The rows of Z fall into a few groups, which share some directions, and each row is roughly a mix of its group's hidden directions.
Z, 146 rows:
[[ -7 -37 -17  -4  37  16  -8 -23   9 -29 -17]
 [ 46 -23 -15 -34   2   3  -9 -15 -13  24  -2]
 [ 36  15  32 -12   6   9  -4  -7   9  34  32]
 [-22 -27  22   5 -20  -3 -24 -15   0  47   1]
 [ 46   8  20 -14  19   9  -5 -26  23  13  22]
 [-24  39  15   7  38 -21  14  23  -4   0  11]
 [-30  -3  33  23 -12  40  17   1 -21   7  -8]
 [ -9  -4  30  52  -8   5  -4  10 -25  22  11]
 [ 29  25  17  -6   4 -31  19  24 -18  11  31]
 [ -4  33  35  21  19  -2  11  24 -24  26   8]
 [-41  20  23  -3   9  11  17 -24  -1 -37  -8]
 [ 29 -13 -10   2   8 -32  34  21  32  -1  17]
 [-18 -45 -15  13 -12   7  13  11  34  -6 -27]
 [ 13  29  42  17  12  11  20 -15  10 -32   6]
 [  7  35  -3  26  11  13  10   6 -19 -28 -41]
 [ 18   3   2 -23 -27 -23  27 -29   9 -33  16]
 [ 20  40  13 -37   5 -26   0   6  12  -7  27]
 [  7 -44   2   7 -25  23  16 -15  12  34  10]
 [-20  41  12  -4 -18  -3  27 -41  -7 -10   6]
 [ 24 -22 -17  34   2  23  31  -7  24 -22  -2]
 [ 42 -35 -25 -17 -17   7  -1  13   6  25   7]
 [-10 -24  -2 -31   1   8 -43 -30  10   7  23]
 [ -7  43  18 -21   4 -28 -15 -28 -15 -19   9]
 [-14 -40   1  10  -2  16  30  -6  27 -33  16]
 [ 12   9   0  38 -35 -22  -5  39  13  -3   0]
 [-42 -40  -5  27 -18  -6  -2   6  19  15   6]
 [-11 -15 -40   8 -28 -34  -4  -5  24 -23   5]
 [ 31   7   2  16  20  34 -36   6 -22 -15 -15]
 [-26 -52 -22   7  -6  14  -7  17   5  24   0]
 [ 24 -25 -18  40 -21  23  19 -22   8 -12   5]
 [-13  46  10  34  11 -13  14 -13 -29  -2   8]
 [ 35  -4  20   9  34  30  -1  29 -24   2   1]
 [ 21  15 -43  -9  -8   8 -20  27 -17 -17 -27]
 [-41   9 -11  22  -3  -4 -13 -47  -7 -12 -13]
 [-24  10  23  24 -32  12  11 -41  12 -16  -1]
 [ 18  23   3   8  24  41   4  25 -11 -24 -26]
 [-14  15  26 -32  13   1 -25  -8   5  43  18]
 [-34  31  14  11  -8  -8  18 -37 -11 -24 -14]
 [ -6   0  -5  -1  38  23 -39   8   5 -23 -31]
 [-34   1  14  24 -21   3   0 -43 -29  -8   0]
 [ 20   7 -23 -36   1  -7 -23  -4  -9  30  36]
 [  6  22   7 -20  -4 -30  34  27  -1  18  31]
 [ 23 -31   8 -15   7   3 -19  22 -36  31 -13]
 [ 12  33 -12 -22  19  -7   4  11 -17 -49  -5]
 [ 16 -47   3  13  13  29   4 -15  34   2   7]
 [-39 -14 -30  11  18 -18 -30  20   7  -8 -20]
 [-51 -13  -4  22  -8 -12 -15  -3  21  27 -15]
 [  0   1  39  33  -2   9  -5 -38 -20  13  19]
 [ -8 -49  -3  10  25  30   7  -5   6 -28 -12]
 [ 25  30 -22  -8  -2   3 -22  32 -34  14 -16]
 [ 20 -35  -4  27  -8  32  -6  19   0  35  -5]
 [-30 -41  -4   8  -8  31 -22 -12  -4  26  -7]
 [-23 -30  39  37   8  25   7   2   7   7  -1]
 [ -2  35   1  -2  11 -25  34  44  -6   1  -6]
 [ 45 -43  -2 -11  10  23   1  22  -3   1   1]
 [ 38 -23  -8 -18   8  20  13  30 -21 -27  -6]
 [-28  14  34  -2  11 -13  -4 -47  -5 -19  12]
 [-35  28 -23   4 -11  10  -5  -1   3 -20 -44]
 [ -5  42  45 -23 -15  13   7   0  12   8  12]
 [ -9  30 -12 -24 -15 -41  27  16  -3 -23   4]
 [-18   2 -12  -6  20  21  24 -18   8 -53   2]
 [-48 -25 -15   8   4   1   3 -30   6 -22 -22]
 [-28  25  11   5 -13   1 -25  10 -10  50  -9]
 [ 12 -16 -38  14 -23   5  35   1  20 -20 -22]
 [ 51  25 -21   5  11  15  12  20 -12 -19   2]
 [ 27 -33 -17  20 -20  23   9  27   8  -7 -28]
 [-26 -43  21  15   4  -7  13 -23  16  25  17]
 [-22 -26  23  28 -10  26   7 -36  13 -18  -5]
 [-30 -45 -38   5 -17   2  -4   6   2  14 -13]
 [ 15  53  10 -17  10   1  33   3  -4 -23   4]
 [ 12   2 -34 -24 -15  19 -19 -33 -23 -25   5]
 [-30 -33   2  28   0   9   7 -35  28 -10 -11]
 [ -2 -16  -8  -6   8 -19 -21  30  21  49  11]
 [ 40  23 -18 -19 -18   4  12   6   7 -42   1]
 [  3  18  13 -19  23  14  11 -55   7 -14  13]
 [  0 -48   1  26 -25   0 -14 -15 -15  27  12]
 [ -1  36  -1 -16  24   4 -41  -6 -19  22 -21]
 [-11   9   3  27   8   3  31 -22  -9 -51   0]
 [-15 -40  -6 -19  -9  -7 -21 -16  26  31  20]
 [ 27 -52 -14 -14   1 -19 -18  19  -6  11   5]
 [-38 -16  -3  24  17 -10 -14 -15  -4 -23 -38]
 [-13  25   7  24   0 -17  40  -8  17 -38   6]
 [ 30  -2   5 -19  13   9 -16  -6   1  10  57]
 [ -7  42  -4   3 -29 -23  23   9  -5  -8 -34]
 [ 41 -29 -21 -19   9  25  12  -5  21 -16  13]
 [-38  12  28  20  32   6  -2 -23   4 -26  -7]
 [-11 -17 -23  -1   4   7  -9  38  15 -15 -47]
 [ -8  20  27  24   6  -2  15 -33   3 -39 -21]
 [-20 -30   7  14   1  41 -20 -31  19  -2 -14]
 [ 12  -3  28   5  46  27 -15 -23  16  -9  16]
 [-29  27  30  30   3  -6   9 -30   8 -22 -11]
 [-22   2 -29  -4 -18  30 -31 -16  -9  -9 -34]
 [  5 -24 -48 -16 -43  -3   0   6   9   0  -5]
 [-35  -2  33  41  -5   7  11 -22 -16  -5 -11]
 [-16  31  20  17   3 -24  39  -8 -19 -25   3]
 [ 18  -1 -15 -20  39  -5 -36  31  12   7  14]
 [ 51   3 -24  -8 -13  -1  -8  34  -9 -10  16]
 [ 12 -20 -37 -12 -24  20 -40 -14  -6  -9 -15]
 [ -6  43  23 -39   1  -5 -11 -18  19 -15  12]
 [ -3 -49 -15 -26  20  14 -25 -11  -8  17 -11]
 [-26 -12  -2  10  -6  -5  24 -44   6 -40  -3]
 [-30  -8  15  22  20  28   9 -30  11 -27 -21]
 [ 28  -7 -21 -13 -16   4 -56 -15   1  11   2]
 [-24 -15  17  20  23  30 -22   9  -3  37 -17]
 [  4   2 -11 -22 -55  -6  -3  27  -7  24   9]
 [-10  41  16   1   5   4   8 -20  -6 -49 -14]
 [ 11  38 -15 -36  22  23  -1 -18 -21  -2  16]
 [ 30   6  11   5  -4  -6 -17  22  29  40  28]
 [-32  34  -9  -2  14  -2   9 -32  23 -30  13]
 [ 22 -27   0 -22 -17 -32 -17  18   1  36  15]
 [ 19 -42 -10  37 -19  32 -15   2   1   0  -2]
 [ 17 -49   2   9 -10  21  15 -18  33  -1  12]
 [-22  12  39   3   1  -8 -16 -41 -26   1  17]
 [-16  12  15  10  17 -20  24  -6 -54 -14  -3]
 [ 42  10 -24 -14 -11  23 -24 -15 -21 -18 -19]
 [-43 -32   5 -10  -4  -3 -41   1  10  18   3]
 [ 17   3   3  15  -1  -9  61  -2  19  -3  20]
 [-50  -3  13  15  -3 -25  -3  -2   1  24  31]
 [ 22 -15  37   9  43  10 -18 -23   4  -7 -13]
 [ -8 -23  -8   2  29  22 -25  28  21  32 -18]
 [  4  -7  35 -20  27  -2  20 -23  28   4  31]
 [  4   6  -6 -35 -34 -26   2  28 -16  27  14]
 [ 22  10  -3  -6  54  10  12  31   4   5  17]
 [  9  32   2  12   5 -35  42  14  -5 -22 -10]
 [-33 -31   0  13  -4  45 -16 -12  -2  12 -18]
 [  0 -10  -1   1  12  39 -39  18  -9  33 -20]
 [ 12   9 -46  -6 -18   6 -14  28  -5  -1 -37]
 [-30  43  10 -26   1  10 -13 -20   2 -25 -18]
 [-25   7  39  18   8   4  33 -36   1 -11   6]
 [-44  -2 -17  33   1  12  -4 -22  -6 -26 -21]
 [ 29  49  -6 -19  11   2 -24  16 -22  -9  -6]
 [-13 -40   4  12  -5  41 -14   6  -8  34   3]
 [ -2  15 -27   0  21 -31 -27  14   2 -33 -28]
 [  7  45  23  -2  28 -16  -9  -5 -10 -34 -10]
 [-39  37 -13  31   3 -19  -5  -4 -26  -3  -3]
 [ 32  15 -17 -12  -2 -20   3 -29  -8 -35 -30]
 [  9  65  -2 -19  -8  -4  10  10  -8   0   6]
 [ 10 -34 -16  -6   8  38 -43  -6   5  10   7]
 [-51  14   0  11 -19 -19  -8  -3 -16  14 -32]
 [ 16 -34  26  27   0  21   0  36  13  18   9]
 [-10  15  -7  -2   0   5 -29  40   8  41 -22]
 [  1 -41   5  25 -21   9  35  10  28  13   5]
 [-44   4 -12  36 -12 -17 -11 -17 -31   1   3]
 [-26 -53  -2   5  -5  24  -2 -15  25   8   8]
 [ 51  12  12   2  15  31  -8 -18 -14 -18 -11]
 [ 32 -21 -30  20   7  28  -1  32  13 -18  -7]]
Each list below has four rows that fit no group; the rest each fit one group, if only roughly. Name those rows in the order they come.
    k_954: [-30 -29  11   4 -10 -35  24 -32  16  -4   8]
    k_93: [ -8 -50  14  26   2   5   0 -35   2  -4  22]
    k_430: [ 31  24  26  -7  13 -12  27 -20 -30  -9  22]
    k_840: [  8 -33  -6  18 -13  28 -32  21  -7   0 -34]
    k_380: [ 30  -9 -30 -36   6 -29  10  25  12 -17   0]
    k_786: [ 26 -26  22  39 -11  29  -9 -22   7  12   2]
    k_644: [ 10 -26  35  45  17  11  -6 -16  -6  -8 -15]
    k_503: [ -9  45  21   2  16 -15  15 -10 -29 -31   0]
    k_700: [-15 -50  11  17   9  38 -14  -3   7   8 -11]
    k_800: [-23  -7   7  21 -10   6 -53 -17  -3  25 -14]
    k_548: [-28 -10  -9  -8  17  14 -51 -11   5 -15 -25]
    k_673: [-41 -38  -5 -11 -13 -14  13 -17  26  -3  19]
 => k_430, k_644, k_700, k_800
    k_174: [ 20  42  14  13  14  -6 -13   5 -46   8  -6]
    k_54: [  0   9  -2 -30 -17 -46   6  37   5  15   8]
    k_345: [-13  10   0 -56  20 -23  -2  10  20  -2  19]
    k_324: [-56  -2  17  11 -11  -9   2   9  -2  35  -1]
    k_766: [-35  14  14  41   1  29 -17  -6 -15  15 -13]
    k_101: [ 38   2  11   2 -13  -4  52  12 -11 -14  14]
    k_992: [  6 -25 -49  17 -29  17  -6  -4   6 -18 -16]
    k_318: [ 38  -6 -27 -17  14   8 -41  16  -5  18   4]
    k_741: [  0  27   0   2  21   0 -31  -8 -52  -4 -13]
    k_436: [ 14 -13  -7  12  11   1 -42  21 -13  43 -14]
    k_392: [ -1  53 -18 -22   8 -28 -22   2   3   4  13]
 => k_54, k_324, k_101, k_436
    k_337: [ 24  28 -12 -14 -32  -4 -26  20 -18  28 -15]
    k_884: [ -8  -2   2  -9 -17  -8  36  -5  -7 -55 -15]
    k_732: [ 44  17 -22 -33  14   0  13  14  -4 -28   6]
    k_806: [ 12 -10 -10 -22 -15 -24  15  31  16  39  23]
    k_583: [  4  -3   4   2  40   9  11 -16  19 -50  13]
    k_218: [-63  -4  28   4   2  -6   0  -5 -10   7  -8]
    k_775: [ 28   6 -40 -35 -21  -6 -26  14   7   6  10]
    k_199: [ 14  21 -11 -18   7  21 -45 -12 -16 -33  -1]
    k_821: [  6  40  -2  26 -17 -27   9  30 -22  17   5]
    k_469: [-39   4  21  28   3  10 -14  -8 -36  18 -20]
    k_615: [-42 -37  11  17  12  -4  17 -15  12 -26  -9]
    k_942: [ 37 -12   1 -29  10  23  11  -8  21  17  35]
 => k_884, k_218, k_821, k_615
    k_288: [  7  25 -18 -40  -6 -30 -15  19  15  27   7]
    k_653: [ 47  -3  -4 -13  26   7   5   5  -3 -42 -14]
    k_667: [-21 -51 -17   4   9   4  32   1   9 -22 -10]
    k_274: [-35  34  12  12   4 -23  27   4  12 -30   9]
    k_694: [ -7  -5  20  23 -12   5  56   0  22  -5  18]
    k_688: [ 25  30 -37 -30 -12 -18  -2  26  -3  -8  11]
    k_447: [-27  43  12   8   9 -31 -20 -14 -14   0 -21]
    k_863: [  5  51  11 -18 -17  -4 -20  10 -25  22 -11]
    k_366: [ 35  14  -1  10 -17  18  35  15 -20  20  28]
    k_750: [-21  29  18  51   3  21   0  10  -5  -9 -16]
    k_955: [-19 -48  -4   3   5  15  -3 -29  15 -25  21]
    k_295: [ -7 -19  -6   7 -32  29 -12  18  -6  44 -16]
 => k_667, k_274, k_694, k_366
    k_33: [ -2 -34 -10 -13 -30  17  -9  19  17  41   9]
    k_847: [ 12  -6 -33 -47   2  11 -31 -13  11  15   8]
    k_165: [-16  36  10  20  17 -20   5 -11 -21 -42  -9]
    k_551: [ 19   9  -2 -28 -10  -1 -39   4  -1  46  11]
    k_978: [ 10  43  37  -6  12   0 -28 -21 -13  14  -1]
    k_504: [-12 -30  25 -12   6  -2 -22 -40  12  32   5]
    k_665: [ 58  -3  17  -4  11  19  14   8  15 -20  12]
    k_4: [-25  29  17  18   4 -20 -25 -27 -27 -20 -14]
    k_617: [  4   3 -17   2 -36 -19  -5  46 -24  21   4]
    k_259: [ 22 -49 -27   8 -14  27   8   1   1  19  -9]
 => k_165, k_504, k_4, k_259
    k_521: [-28 -28  33  26 -13  23  19 -17  -5  21   1]
    k_520: [ -4  56  -9 -13  -5 -32   2  -2 -11 -22  -6]
    k_645: [-36 -29  15  -6  22  20 -30  -1  15  19  17]
    k_145: [ 14  45   5 -29  17   1  12 -13 -17 -34   9]
    k_595: [ -7   3 -23  26  19  -6  29  19  22 -11  40]
    k_506: [-46  15  -9  11  -4 -25 -13 -31  19 -16  13]
    k_894: [-12 -22  22  -1  18   7  13 -51 -18  -2  23]
    k_12: [-33  -4  12  -2  47 -12   3  -7   1 -35 -14]
    k_683: [-40  18  27  26 -17   4  -8   0 -32 -15 -15]
    k_189: [  2   4  18  24 -36   9 -18  -2 -37  33  -7]
    k_787: [-60  19 -19   8 -15  -9  11 -13   2 -13  -1]
    k_855: [-29 -37   2  35 -11  17 -25 -17  10  10 -14]
    k_127: [ -7  30  41  24  -9  19  23 -25 -10  -8  15]
 => k_645, k_506, k_12, k_683
    k_185: [ 24 -38 -38 -29   1   3 -20  -3  16   0  10]
    k_651: [  7 -18   9   2  14  31 -36  16  10  43  -3]
    k_96: [ -5 -31 -20  14 -19  18 -11 -47  16 -13  -9]
    k_900: [ 19   7 -21 -23  -6 -24  25 -20  -2 -40  23]
    k_354: [-26 -51 -20  10  13   9 -19 -27   0  -4  -2]
    k_641: [ 54  29  -1 -20   0 -20   2   4 -16   7  15]
    k_260: [-20 -29   2  11 -25 -11  -1  20   3  51  -3]
    k_222: [ 28  54   1  -2  -3  -1  -5  14 -23 -21 -16]
    k_630: [-55 -29  -2  12   3 -14   1  19   1  19 -13]
    k_466: [ -7   2   0  32 -36  13 -25   4 -20  38  -9]
 => k_641, k_260, k_630, k_466
    k_614: [ 14  21  13 -23  23  -2  20   2  27 -46  -3]
    k_883: [  1 -22  25  48   7  25   5 -30   6  -7  -7]
    k_830: [ 13  42  31   5  17  15 -23  -6 -13  28 -13]
    k_58: [-36  -4  26  36  21  -7  16 -20  15   5  21]
    k_663: [-20  -9  24  10  13  33  29 -25  21 -17  23]
    k_497: [ 10  -4  -5  23   8  33  30 -21 -10 -42 -13]
    k_619: [-31  45  12 -13 -26 -21  -3 -23   4 -12   3]
    k_569: [ 15 -53   5  18  -1 -15  26   7  27   4   3]
    k_327: [ -1  -2  13  -1 -24   6 -38  -5 -27  46  10]
    k_361: [ -9  22 -46 -11  -9 -36 -12   0  -4 -13 -25]
    k_829: [  4  20  32  10 -31   4  17 -22  -4  38  19]
 => k_614, k_497, k_619, k_569
    k_481: [ 36 -25 -20 -11  -9  28 -17 -29  12 -17 -17]
    k_238: [-25  13  27  34 -14  16  27 -34 -10   0   2]
    k_657: [-23 -33 -22 -25 -10 -11   1   5  42   5  18]
    k_635: [-29  52   1  -4 -20 -23   2  11  -7  16  16]
    k_378: [-39 -13 -16  -7  10 -25 -39 -20  17   0 -13]
    k_576: [ -2   7  -1   9  13 -12  51  24  -9 -37   8]
    k_670: [-13 -29  26  27 -17  -8  29  -4  14  23  28]
    k_181: [ 29  31 -12 -25 -18  -7 -27  20 -20  27   2]
    k_921: [ 11 -43   5  -7 -23 -18   6  22   4  40   8]
    k_522: [-24   4  13  35  -1  28   6 -12 -36 -13 -27]
    k_157: [ -5  33  28  19 -10 -20  17  20 -36  18 -10]
    k_63: [ 15  18 -28 -18 -13   3 -21  37  -5  36 -15]
    k_783: [  5  52  14 -25  17 -11  18 -11   1 -27  -2]
 => k_238, k_378, k_921, k_783
    k_386: [ 18 -11   5  18 -19  24 -31   8  -6  47 -13]
    k_628: [ 57 -10 -25   1 -29   8   8   7   3   8   2]
    k_584: [ 13  48 -16 -11 -23 -19   9  16  17  -3  26]
    k_151: [-14 -30  -7  28 -10  20 -35   4 -12  -4 -36]
    k_588: [-22 -23  34  41  -5  19  -9  -1  16  20 -14]
    k_196: [-13 -11  31  23  -2  49 -12 -24   4  16  -4]
    k_747: [ 18 -33 -13  -2  21   7 -22 -41 -12 -23  13]
    k_574: [ 26 -32 -23 -38   4 -22 -13   9  22  11   9]
    k_624: [-23 -15  16   8  13 -16  21 -37  16 -37  10]
    k_352: [ 35 -26 -10  -4  12  18  26  21  35 -16 -11]
    k_749: [  6 -39  -7   3 -12 -16  27 -21  26  -1  35]
    k_721: [ -5  38  20   9 -14 -26 -36 -12 -19  21  -8]
    k_945: [ 29  23 -34  -4 -24 -28   1  30  -5  -3 -19]
 => k_628, k_747, k_749, k_721
    k_370: [-21  40  -5 -31  30 -16 -19 -16  -5 -16  -8]
    k_143: [ 46  25 -17 -10  -8  -8   2  35  -4  -8 -23]
    k_702: [ 32   4 -12 -23  49  -2   5 -14 -12 -25   0]
    k_974: [ 18  38   9 -45   8 -20  16  13  -6   4  17]
    k_479: [-30 -35  30   0  26  -8 -28   4  10  17 -11]
    k_827: [ 22 -20   3  24   1  30  -2 -18 -40  27  -8]
    k_816: [ 28 -20  -8 -37  13 -27  -2  28  13  24   8]
    k_368: [  8 -25 -31   4   1  31 -23 -23  17 -31 -18]
    k_336: [  6  -4 -40  12 -28 -29   0  21  -5 -18 -31]
    k_44: [  7  18  46   4   3 -14  32 -25 -15  18  15]
    k_13: [ 42  15 -22 -35   5  -8   7  33   4 -11   4]
 => k_143, k_702, k_479, k_827
    k_734: [-51   5   6   4 -13 -34   3  18 -11  26  -4]
    k_948: [ 21 -24   2  26 -14  19  34 -27  20 -16 -16]
    k_195: [-37  30  19  26 -18   6  -8 -25 -25  13   0]
    k_807: [-45  -8  30  -3 -19   6  11 -32  18 -13   9]
    k_862: [-33 -38  28  -2  10   1  -3 -20  35   4  -1]
    k_117: [-22 -20  37   9  20  -9 -24 -13  16  36  10]
    k_938: [ 15  21 -14  -9  29   7 -49 -19 -11 -13 -14]
    k_939: [-30  50  -7  -9  23  -9   9   0   6 -29  -3]
    k_491: [-20  47  22  -4  -9 -24  16  12   3  31  -1]
    k_77: [-22 -12  -6  29 -17 -17  41  -6  -3 -34  15]
    k_426: [-16 -32  15  37  -7  -3  45   7  -7  10   1]
    k_422: [ 18  -2 -26 -20  -4   3 -44   9 -25 -14 -29]
    k_577: [ 27 -12 -43 -37  -4 -27  -1   9  -4  -7  13]
    k_376: [-41  25   4   4 -37 -24  -7 -10 -11  22  -8]
    k_341: [-40 -19   8  19  29  30   3  -9  -2   7 -30]
 => k_117, k_939, k_77, k_422
    k_450: [ 12  50   2  -5 -31  -9  30  17 -11   4  -3]
    k_622: [ 23 -45 -12 -35   6 -13   1 -15  18   8  20]
    k_148: [-11   3  31   8  44 -28  15   2   6  -6  30]
    k_264: [-28  35 -26  11 -25 -29  16   7 -22   1   9]
    k_728: [-15  19  25  21  18  24   8 -44  -6 -21 -10]
    k_697: [ 12 -22  -6  26  47  30 -13 -13 -10 -12  -8]
    k_559: [ -6  15  48  10   6 -18  39 -22   2   8  -9]
    k_154: [ 20   7  10 -10  20 -34  29   3  10 -20  40]
    k_410: [-20 -28 -14 -10  43   4 -26  12 -17 -16 -20]
    k_428: [ 29   6 -10 -32   9 -36  22   4  13 -11  31]
    k_605: [ 17 -54 -24  -1  11  11  26  -6  11 -12   8]
 => k_450, k_148, k_728, k_605
